50 stands for zero in the data rows.
Here is a table of points, one per row:
[41,71,36,45,36,52,49,50,46,39,46,50,59,61,39,62,46,38,64,50,76,63,49,50,51,55,52,68,43,54,43,67,61,37,61,81,19,47,38,
 55,37,28,44,48,77,45,52,63]
[40,33,51,55,34,58,70,38,35,60,52,43,39,26,54,62,44,53,46,37,51,96,41,60,20,60,51,56,42,43,55,53,29,33,46,53,49,71,51,
 46,32,82,41,17,33,19,61,56]
[50,47,48,38,70,62,49,52,44,55,41,52,60,41,63,56,62,48,24,61,29,48,42,62,36,31,52,55,51,55,34,53,53,46,39,35,68,51,65,
 37,32,31,71,27,49,31,31,28]
[60,25,38,68,48,54,36,52,9,48,69,34,72,49,49,45,52,55,39,53,56,58,52,59,23,44,76,26,38,55,52,49,53,60,48,27,40,65,69,
 39,64,47,63,71,54,20,36,52]
[40,33,23,52,68,60,51,42,28,31,36,29,46,13,39,70,43,66,25,70,77,25,72,14,32,34,22,63,52,35,56,32,54,51,62,83,67,20,53,
 54,44,57,50,46,55,38,30,35]
[53,35,47,71,50,39,46,62,53,33,49,52,56,62,57,58,48,67,36,41,46,58,39,62,44,44,37,26,59,39,45,34,52,52,69,38,58,41,34,
 10,50,47,41,42,62,66,54,33]
[57,33,50,50,58,43,64,58,1,53,31,42,93,47,57,49,63,9,48,58,40,54,60,26,46,56,30,50,54,61,32,25,54,45,59,47,79,84,41,
 19,53,56,52,45,63,32,53,54]
[61,48,64,54,57,34,31,48,24,60,49,50,61,38,34,12,17,20,55,62,49,57,41,61,51,59,38,47,43,70,49,38,42,49,69,41,40,0,40,
 49,61,19,89,44,36,51,53,37]
[56,65,39,53,72,49,62,45,5,64,50,44,48,58,49,47,52,39,68,68,35,43,27,32,41,22,29,62,33,46,37,53,38,69,55,68,48,58,48,
 10,47,51,42,30,38,33,39,41]
[47,72,64,28,37,52,32,34,36,39,36,56,47,46,36,35,47,52,66,55,21,54,43,58,43,54,42,57,68,34,54,56,67,58,69,51,61,60,41,
 65,54,80,48,30,90,40,49,31]
[49,54,33,48,34,56,48,56,20,38,72,69,63,59,52,57,47,25,38,49,47,68,71,55,39,30,30,65,68,52,40,59,41,45,94,65,48,35,49,
 49,52,35,23,41,21,48,46,41]
[29,63,4,53,65,75,76,39,36,34,69,38,60,43,51,58,45,38,63,39,63,53,19,54,41,36,42,48,48,46,61,32,58,43,46,48,66,62,76,
 51,90,47,51,55,41,53,54,43]
[44,45,67,74,55,65,49,60,24,42,25,56,59,40,48,61,51,31,62,69,46,35,68,37,45,49,27,26,49,50,62,51,37,59,37,44,33,61,76,
 75,46,54,44,56,34,59,51,48]
[65,20,49,41,50,71,58,39,55,52,44,57,52,48,24,35,57,66,46,52,50,46,51,79,26,60,31,59,55,51,40,48,69,59,60,79,45,71,54,
 42,47,43,43,50,45,83,55,58]
[67,46,29,36,45,60,42,60,19,43,34,70,62,56,42,47,52,49,39,67,58,55,29,75,21,60,34,75,66,65,48,52,70,49,52,73,59,66,54,
 12,52,43,41,63,40,24,43,33]
[3,33,17,22,34,44,36,63,20,49,58,40,66,53,49,24,55,48,54,54,42,44,45,71,28,41,40,49,28,33,66,52,48,54,41,51,65,37,48,
 37,33,48,66,48,44,44,68,48]
[60,49,33,64,45,45,53,46,0,53,47,56,69,45,47,52,60,69,30,62,30,60,44,57,38,38,66,59,69,73,46,39,22,49,36,65,59,46,59,
 45,49,20,35,38,64,78,48,32]
[58,47,37,68,44,67,53,53,11,61,65,67,28,43,74,50,32,27,52,47,66,45,42,64,43,56,44,65,61,57,33,44,37,36,42,56,34,36,67,
 40,69,57,40,42,60,48,36,33]
[55,36,21,89,40,65,40,64,35,79,40,56,59,38,22,48,72,34,59,18,47,64,53,41,40,54,50,71,51,50,56,67,42,62,50,42,76,21,75,
 29,30,65,22,79,67,36,63,33]
[45,71,19,30,54,74,56,45,16,49,40,40,51,40,44,39,58,44,14,70,50,62,39,46,31,38,59,26,64,71,58,60,44,56,54,56,42,34,60,
 46,44,45,37,58,34,40,53,27]
[52,52,40,28,56,31,51,75,30,56,45,55,43,33,42,52,63,47,35,37,37,50,66,60,43,21,62,52,55,42,84,70,49,36,47,70,47,41,47,
 53,70,41,54,54,37,43,55,56]
[45,67,36,72,36,15,57,76,15,47,41,47,39,56,47,64,53,58,50,46,39,51,50,43,34,47,41,63,29,48,96,31,40,52,74,25,52,68,56,
 60,51,34,62,57,50,50,36,35]
[60,90,0,47,44,54,46,48,34,54,34,33,45,43,32,59,52,42,59,40,36,45,57,46,16,61,44,78,50,58,11,48,37,58,52,34,56,55,40,
 77,46,45,65,55,29,38,44,61]
[60,45,40,63,68,33,59,71,28,61,52,34,52,59,51,34,40,57,36,33,40,22,50,52,34,28,67,65,60,56,51,36,40,42,50,69,47,56,55,
 58,40,68,62,65,35,12,71,64]
[47,46,38,50,54,55,55,79,19,42,52,60,58,40,58,32,45,62,35,52,40,77,47,44,48,37,55,59,34,57,40,41,57,51,18,76,60,54,28,
 59,49,72,53,71,37,74,46,46]
[16,58,63,57,31,66,39,52,17,52,46,38,51,26,61,43,17,57,61,40,46,35,55,33,13,25,21,69,60,60,52,39,37,46,51,61,52,62,34,
 30,49,25,56,84,50,38,52,35]
[49,53,43,46,49,51,61,58,42,26,46,74,43,35,52,46,57,23,58,39,58,35,69,65,38,51,65,65,38,41,69,65,50,57,47,24,53,56,41,
 52,42,63,71,59,46,38,60,71]
[60,52,40,63,33,65,55,48,25,49,43,38,57,46,44,34,70,58,26,71,59,43,39,71,38,36,15,38,51,37,38,71,35,21,33,39,65,57,23,
 48,50,32,57,59,54,11,31,51]
[46,37,34,35,36,70,59,47,55,71,49,63,30,46,39,29,80,46,58,54,55,42,71,41,39,31,50,46,67,56,42,23,14,43,55,57,47,59,71,
 53,57,40,70,51,51,17,57,50]
[49,62,48,37,59,64,43,77,31,53,72,44,71,36,31,62,57,52,57,46,72,55,51,62,35,53,49,71,62,52,31,45,49,73,46,38,58,51,45,
 42,59,47,55,43,34,48,36,29]
[56,54,38,37,54,50,44,13,25,48,80,72,36,60,45,52,51,76,52,47,46,54,65,49,38,52,68,47,54,58,63,39,52,57,29,44,75,34,37,
 57,28,45,61,72,52,29,43,57]
[72,65,54,58,50,73,44,57,30,64,38,53,82,28,57,39,49,49,38,61,58,55,42,60,51,34,61,68,45,51,57,51,48,54,58,56,52,52,63,
 69,45,38,61,72,51,35,71,51]
[56,65,39,37,60,57,46,46,25,34,25,18,55,69,29,32,31,43,35,38,47,56,58,38,32,24,65,70,65,51,48,35,29,25,30,39,79,44,61,
 34,42,64,62,41,52,56,64,35]
[41,50,35,57,40,68,38,58,6,39,52,37,48,58,41,45,52,32,29,72,61,37,51,43,43,83,76,34,57,48,68,46,47,37,52,65,53,54,50,
 47,51,49,48,68,46,26,63,39]
[54,63,66,30,59,58,44,38,59,64,62,63,39,58,50,66,46,29,17,25,55,52,59,44,60,55,17,53,37,39,59,59,36,50,46,49,59,62,49,
 57,45,35,38,73,39,36,73,29]
[45,63,49,51,50,56,23,49,44,53,47,41,43,32,56,45,54,40,38,31,54,30,35,30,60,50,28,56,55,81,54,28,55,54,25,42,72,42,63,
 36,64,59,18,49,42,45,31,98]
[65,29,41,49,43,42,41,48,40,49,63,25,50,39,30,50,37,33,48,50,20,54,46,59,23,35,56,36,45,68,58,33,49,22,39,38,64,58,31,
 50,57,72,36,72,59,66,37,38]
[59,62,41,64,52,62,45,34,41,55,45,18,47,46,55,21,70,38,33,62,56,51,59,67,18,27,32,52,0,63,68,46,42,32,57,57,81,56,46,
 39,41,37,41,50,43,70,56,53]
[60,32,7,33,16,45,52,41,30,52,24,55,57,38,50,48,35,53,41,22,66,20,52,24,52,46,62,44,31,68,44,61,49,51,41,52,67,67,46,
 51,39,38,29,24,45,46,35,24]
[49,43,60,60,57,47,37,46,17,28,50,40,34,45,48,44,75,67,74,38,41,56,28,58,45,46,46,59,52,45,31,62,53,41,66,48,51,51,57,
 32,40,35,51,51,45,41,22,47]
[51,62,43,57,54,35,46,46,11,72,46,45,51,49,43,41,38,44,57,70,86,54,59,66,36,43,52,44,58,55,76,40,51,59,71,67,69,63,42,
 54,55,49,27,52,67,53,60,68]
[58,73,42,71,58,82,73,53,15,62,67,51,45,37,59,28,32,27,48,39,46,35,60,42,20,48,39,45,70,42,74,45,60,44,45,48,49,55,44,
 42,18,25,60,61,60,57,34,45]
[52,51,58,76,39,40,57,21,34,40,50,28,64,31,46,35,52,53,59,54,47,37,71,52,37,54,47,37,46,43,51,53,55,55,36,46,55,56,47,
 51,51,34,31,55,19,35,80,39]
[31,48,54,70,43,73,59,38,30,53,46,53,55,58,68,42,49,33,28,63,61,38,49,56,52,35,75,55,43,33,33,37,23,63,63,48,48,44,45,
 28,50,36,32,45,45,33,42,54]
[47,48,47,71,45,56,44,35,59,60,52,36,32,54,52,32,53,39,56,50,33,39,44,56,39,56,68,54,57,36,26,54,58,50,81,68,60,54,75,
 32,52,46,57,48,42,60,23,28]
[51,32,39,58,45,60,34,47,0,48,53,24,36,65,52,44,72,40,38,19,60,46,21,62,41,36,24,54,52,63,53,33,45,66,52,57,47,49,36,
 72,43,72,74,32,67,50,42,40]
[71,49,35,32,63,51,38,51,0,57,71,31,63,42,93,60,49,51,67,53,47,36,67,58,35,49,48,66,48,51,53,56,60,61,63,36,53,34,51,
 47,54,66,44,64,43,55,57,41]
[49,53,88,52,28,62,45,51,22,51,72,51,70,38,40,51,67,53,18,44,67,30,22,1,0,34,56,64,48,30,42,55,59,28,65,47,51,43,58,
 47,50,54,73,43,54,59,66,67]
[28,37,43,66,59,73,68,38,56,63,48,58,70,62,55,79,61,50,61,79,42,48,28,48,16,48,50,64,62,86,70,56,44,42,56,49,74,27,39,
 52,53,67,64,55,43,51,51,53]
[79,45,56,60,30,76,21,49,19,76,37,43,39,65,29,64,64,48,58,57,47,74,77,63,52,32,65,58,32,48,62,41,75,55,38,60,37,53,29,
 28,46,46,76,27,28,40,54,35]
[52,33,68,47,45,58,76,59,14,48,51,34,47,47,46,70,35,34,48,38,35,39,54,68,49,56,51,50,24,58,49,55,86,57,54,58,81,29,53,
 51,63,31,57,53,67,19,65,43]
[39,38,29,36,56,57,60,41,42,75,49,69,48,51,43,39,45,46,5,48,49,56,63,47,42,23,31,35,37,57,51,58,58,68,78,22,27,45,41,
 25,58,70,57,70,57,43,32,45]
[39,42,26,49,40,30,31,47,45,74,58,31,80,44,50,63,49,36,29,85,47,43,48,46,45,55,40,62,69,36,52,62,54,54,29,44,0,53,68,
 35,40,44,42,46,42,47,47,52]
[41,54,50,36,44,69,49,41,29,52,28,22,51,47,57,47,61,48,50,39,45,52,59,55,38,52,72,63,70,56,72,36,50,61,58,58,36,41,52,
 53,40,34,44,71,48,36,69,63]
[52,57,18,72,60,82,67,48,14,63,67,40,72,48,51,34,60,50,42,31,12,51,58,66,36,63,27,51,58,35,61,32,55,33,47,61,24,50,39,
 58,43,39,45,33,58,40,58,56]
[36,47,47,64,53,56,36,45,19,50,56,65,66,45,40,56,40,2,54,66,47,38,51,71,44,17,48,61,51,43,48,49,75,55,52,45,51,63,40,
 57,40,43,34,49,55,45,58,53]
[65,36,52,36,53,70,52,70,18,44,57,45,71,55,35,50,43,48,70,56,41,52,43,28,55,53,35,50,9,47,61,40,24,44,70,61,46,59,61,
 66,20,60,47,71,40,47,44,60]
[18,37,60,60,47,63,55,42,0,55,51,37,48,53,25,61,31,53,21,44,45,41,64,82,58,48,44,57,52,61,56,54,61,42,65,35,68,61,73,
 63,39,37,33,41,38,57,64,60]
Along one direction, these points spread out more than along any other. Take the direction at right angles to it along which they spread out most. Then take the direction at right angles to both along which they spread out most. Go by this last direction. Where along it does each point below lie, from 0 to 99? 50 is the average, and the first point above lies past it. One standard deviation of the points above along it is 16.
[44,57,47,54,77,74,32,83,41,63,65,45,45,43,58,56,53,67,68,44,56,50,54,40,42,45,54,34,44,87,36,60,56,38,77,49,40,63,51,
 41,41,57,39,39,63,37,65,39] 49
[59,56,40,30,43,66,45,35,9,50,50,44,56,44,51,51,48,54,54,51,18,67,50,47,43,46,38,69,37,49,52,63,75,44,63,35,62,49,73,
 54,50,41,63,58,48,33,45,62] 37
[42,45,41,78,69,66,33,44,12,43,34,79,40,59,67,38,36,56,5,49,45,61,56,40,23,55,47,59,29,60,42,40,35,54,33,50,37,56,43,
 66,61,41,33,48,46,52,64,40] 60
[36,41,37,72,49,73,44,36,40,33,71,42,68,42,38,21,33,48,55,45,39,32,53,20,62,42,34,73,62,85,78,77,32,60,59,47,62,63,34,
 42,69,40,50,35,38,39,46,41] 63
[54,48,52,27,43,69,69,71,34,55,39,28,55,70,37,31,47,50,45,79,53,71,61,36,39,27,41,59,51,40,52,64,40,59,24,31,50,44,58,
 55,67,27,20,53,78,51,51,48] 58
[40,51,50,65,37,43,61,57,32,45,64,29,50,61,53,46,60,47,39,47,59,78,50,40,40,35,23,41,58,80,33,54,71,64,31,59,57,41,55,
 56,23,53,66,51,28,47,43,38] 43
[29,56,43,51,55,44,52,31,25,82,26,65,81,81,51,51,73,50,73,29,62,59,45,59,33,49,50,42,42,40,50,56,62,10,41,46,57,28,46,
 58,66,70,43,49,31,40,37,28] 37
[51,32,39,71,47,49,44,57,32,69,60,38,56,61,61,53,32,49,50,43,59,64,58,52,41,67,58,62,71,43,42,74,49,55,49,78,84,65,60,
 70,56,38,82,50,54,41,34,71] 44
[47,69,29,67,32,57,43,50,51,49,73,57,43,58,56,43,53,50,34,72,55,47,62,63,40,28,28,39,31,59,37,44,45,43,42,54,57,42,87,
 22,54,64,57,47,72,48,59,45] 56
[46,53,59,37,75,40,65,21,10,64,37,43,48,51,27,51,55,39,42,19,48,44,53,53,26,48,48,50,51,69,48,64,34,63,39,74,35,67,77,
 12,60,63,69,48,68,39,37,38] 45
[66,41,37,56,60,59,50,54,35,49,44,42,69,53,58,36,37,79,47,42,74,69,50,66,39,26,37,73,49,66,39,49,69,39,60,27,47,47,66,
 40,29,42,53,54,41,40,37,49] 42
[59,12,13,54,58,46,39,25,5,50,43,53,17,46,46,48,58,46,59,39,47,60,42,38,28,28,40,36,67,55,52,59,57,44,43,32,56,42,44,
 52,52,26,61,57,41,58,90,60] 38
[39,45,27,55,41,65,47,28,18,47,37,18,45,44,58,68,50,45,35,55,51,47,50,57,63,58,31,47,55,42,29,63,29,42,53,56,50,48,34,
 13,59,54,89,71,48,69,58,47] 51
[37,30,48,46,56,50,48,36,21,41,52,32,49,52,42,27,59,29,41,55,67,49,56,41,40,42,69,82,50,65,54,32,44,24,43,51,34,57,43,
 60,43,53,34,73,59,50,59,21] 53
[48,67,49,50,51,57,70,65,5,72,55,51,45,45,35,45,52,75,46,78,51,47,38,44,58,79,45,72,58,56,33,43,54,48,45,34,61,59,46,
 28,52,59,59,41,46,52,54,36] 44
